W =
[[-16 -14 -31  12   3   3   6  -5   3   5  14 -12  -6]
 [  0 -14  21 -18   2   0   9  30 -10  10  13  13   5]
 [-17  12 -27   0   9   9   6   4  11  -4  -1 -12   5]
 [-16 -13  -3   5  -5 -10  -5  14 -15 -40  12  15   0]
 [ -5  -1  19  -9 -17  -4  17   0 -18 -22  -7  13   2]
 [ -9 -20  -8  -9 -11  20  31  -1  -5  -6  16 -25   3]
 [  6  -2   0   1  15  -6   4 -26   5   6  13  11 -28]
 [  1  10  22  14 -12  -3 -11  -2  -8  14  -9  34  -1]
 [ 22  -3  23   5  19 -15  -9 -16   4 -18   9  25 -29]
 [ 24 -11  16  12   4  10   7  16   0   7 -12  16  22]
 [ -8  -1  10  -5  -4 -32   1  24   0  12 -21  -1 -39]]
W[0, 0] = -16
W[3, 10] = 12
W[6, 6] = 4
W[0] = [-16, -14, -31, 12, 3, 3, 6, -5, 3, 5, 14, -12, -6]
W[2, 1] = 12
W[1, 6] = 9
W[4, 4] = -17
W[6, 4] = 15
W[3, 0] = -16
W[10, 12] = -39
W[10, 3] = -5
W[9, 5] = 10
W[5, 6] = 31
W[0, 10] = 14
W[:, 5] = [3, 0, 9, -10, -4, 20, -6, -3, -15, 10, -32]
W[10] = [-8, -1, 10, -5, -4, -32, 1, 24, 0, 12, -21, -1, -39]
W[8, 9] = -18
W[1, 5] = 0
W[:, 11] = [-12, 13, -12, 15, 13, -25, 11, 34, 25, 16, -1]
W[10, 8] = 0
W[1, 0] = 0
W[2, 2] = -27
W[8, 0] = 22
W[3, 6] = -5
W[3, 7] = 14
W[8, 8] = 4
W[7, 4] = -12
W[10, 7] = 24
W[0, 5] = 3
W[2, 11] = -12
W[0, 3] = 12
W[7, 11] = 34
W[4, 7] = 0
W[5, 1] = -20
W[1, 11] = 13
W[8] = [22, -3, 23, 5, 19, -15, -9, -16, 4, -18, 9, 25, -29]

M =
[[-28  46 -25 -15  42]
 [-45   5 -29 -32  -1]
 [ 13 -17 -37  23  39]
 [ 13 -20   6 -35  37]
 [ 18 -18  44  31 -33]
 [  4  42  27 -34   1]]
M[0,-5] => -28
M[4] => [18, -18, 44, 31, -33]
M[-2,0] => 18
M[:, 1] => [46, 5, -17, -20, -18, 42]
M[:, -2] => [-15, -32, 23, -35, 31, -34]
M[-1,-4] => 42
M[-6,-3] => -25
M[1,3] => -32
M[2] => [13, -17, -37, 23, 39]
M[-3] => [13, -20, 6, -35, 37]
M[-1,-1] => 1
M[-3,2] => 6
M[-4,-2] => 23
M[-5,-5] => -45
M[3,-4] => -20

m =
[[ 17   2 -29 -16  14   3]
 [-26   5 -28 -16  10  -7]
 [ 42  -2  -4  -3   8   8]
 [ -8   4 -32 -18  13  -3]
 [-31   5 -26 -15   9  -8]
 [ 20  -3  24  12  -4   4]
 [-48   3   4   0  -3 -12]
 [ 39  -1 -13  -7  11   8]
 [ 11  -3  27  13  -5   2]
 [ 17   2 -29 -16  14   3]
 [-36   1  19   8  -7  -9]
 [-37   5 -22 -13   7 -10]
 [-44   5 -15  -9   4 -11]]
Indices start at 0.
row 0 col 0 = 17
row 3 col 4 = 13
row 12 col 2 = -15
row 12 col 0 = -44
row 0 col 5 = 3
row 0 col 3 = -16
row 12 col 3 = -9
row 5 col 3 = 12
row 3 col 5 = -3
row 3 col 0 = -8
row 10 col 3 = 8
row 5 col 4 = -4
row 11 col 1 = 5
row 10 col 5 = -9
row 9 col 2 = -29
row 1 col 4 = 10
row 9 col 4 = 14
row 3 col 3 = -18
row 8 col 1 = -3
row 1 col 3 = -16
row 7 col 4 = 11
row 2 col 2 = -4
row 11 col 4 = 7
row 1 col 2 = -28
row 10 col 1 = 1
row 12 col 4 = 4
row 10 col 4 = -7
row 5 col 0 = 20
row 6 col 0 = -48

arr =
[[  9 -30  22  -3  17   8  -1   4 -23]
 [-13 -42 -28   1  17   7  -6  -7  12]
 [-17 -32 -35   2  11   4  -5  -9  18]
 [ -9 -47 -19   0  21   9  -7  -5   5]
 [ 13 -13  31  -3   9   4   2   6 -26]
 [-19 -14 -40   3   1  -1  -2 -10  24]
 [  4 -43   9  -3  22  10  -4   1 -15]
 [-13  32 -25   4 -21 -12   7  -7  20]
 [  0  48   4   3 -26 -14  11   0   1]
 [ 13  27  31  -1 -11  -6   9   6 -21]
 [ -6  46  -8   4 -26 -14  10  -3   9]
 [ -7  44 -12   4 -25 -14  10  -4  12]
 [  2 -45   6  -2  23  11  -5   1 -13]
 [ 14   9  34  -2  -1  -1   6   7 -26]
 [-16 -35 -33   1  13   5  -5  -8  17]
 [-18 -26 -38   2   7   2  -4  -9  21]]
arr[0][0]	9
arr[5][0]	-19
arr[7][7]	-7
arr[:, 5]	[8, 7, 4, 9, 4, -1, 10, -12, -14, -6, -14, -14, 11, -1, 5, 2]
arr[6][8]	-15
arr[9][0]	13
arr[8][6]	11
arr[1]	[-13, -42, -28, 1, 17, 7, -6, -7, 12]
arr[6][3]	-3
arr[15][7]	-9
arr[:, 3]	[-3, 1, 2, 0, -3, 3, -3, 4, 3, -1, 4, 4, -2, -2, 1, 2]
arr[5][7]	-10
arr[2][0]	-17
arr[0]	[9, -30, 22, -3, 17, 8, -1, 4, -23]
arr[12]	[2, -45, 6, -2, 23, 11, -5, 1, -13]
arr[13]	[14, 9, 34, -2, -1, -1, 6, 7, -26]
arr[1][1]	-42
arr[13][4]	-1
arr[10][0]	-6
arr[1][4]	17
arr[4]	[13, -13, 31, -3, 9, 4, 2, 6, -26]
arr[3]	[-9, -47, -19, 0, 21, 9, -7, -5, 5]
arr[:, 1]	[-30, -42, -32, -47, -13, -14, -43, 32, 48, 27, 46, 44, -45, 9, -35, -26]
arr[2][5]	4
arr[2][1]	-32
arr[7][6]	7
arr[9][6]	9
arr[3][5]	9
arr[6][2]	9
arr[2][3]	2
arr[3][3]	0
arr[6]	[4, -43, 9, -3, 22, 10, -4, 1, -15]
arr[0][6]	-1
arr[8][8]	1
arr[11][7]	-4
arr[8][2]	4
arr[9][5]	-6

x = 1.86,16.01,-14.78,10.88,-8.83,-1.34,-10.06,17.26
x[0] => 1.86
x[1] => 16.01
x[7] => 17.26
x[4] => -8.83
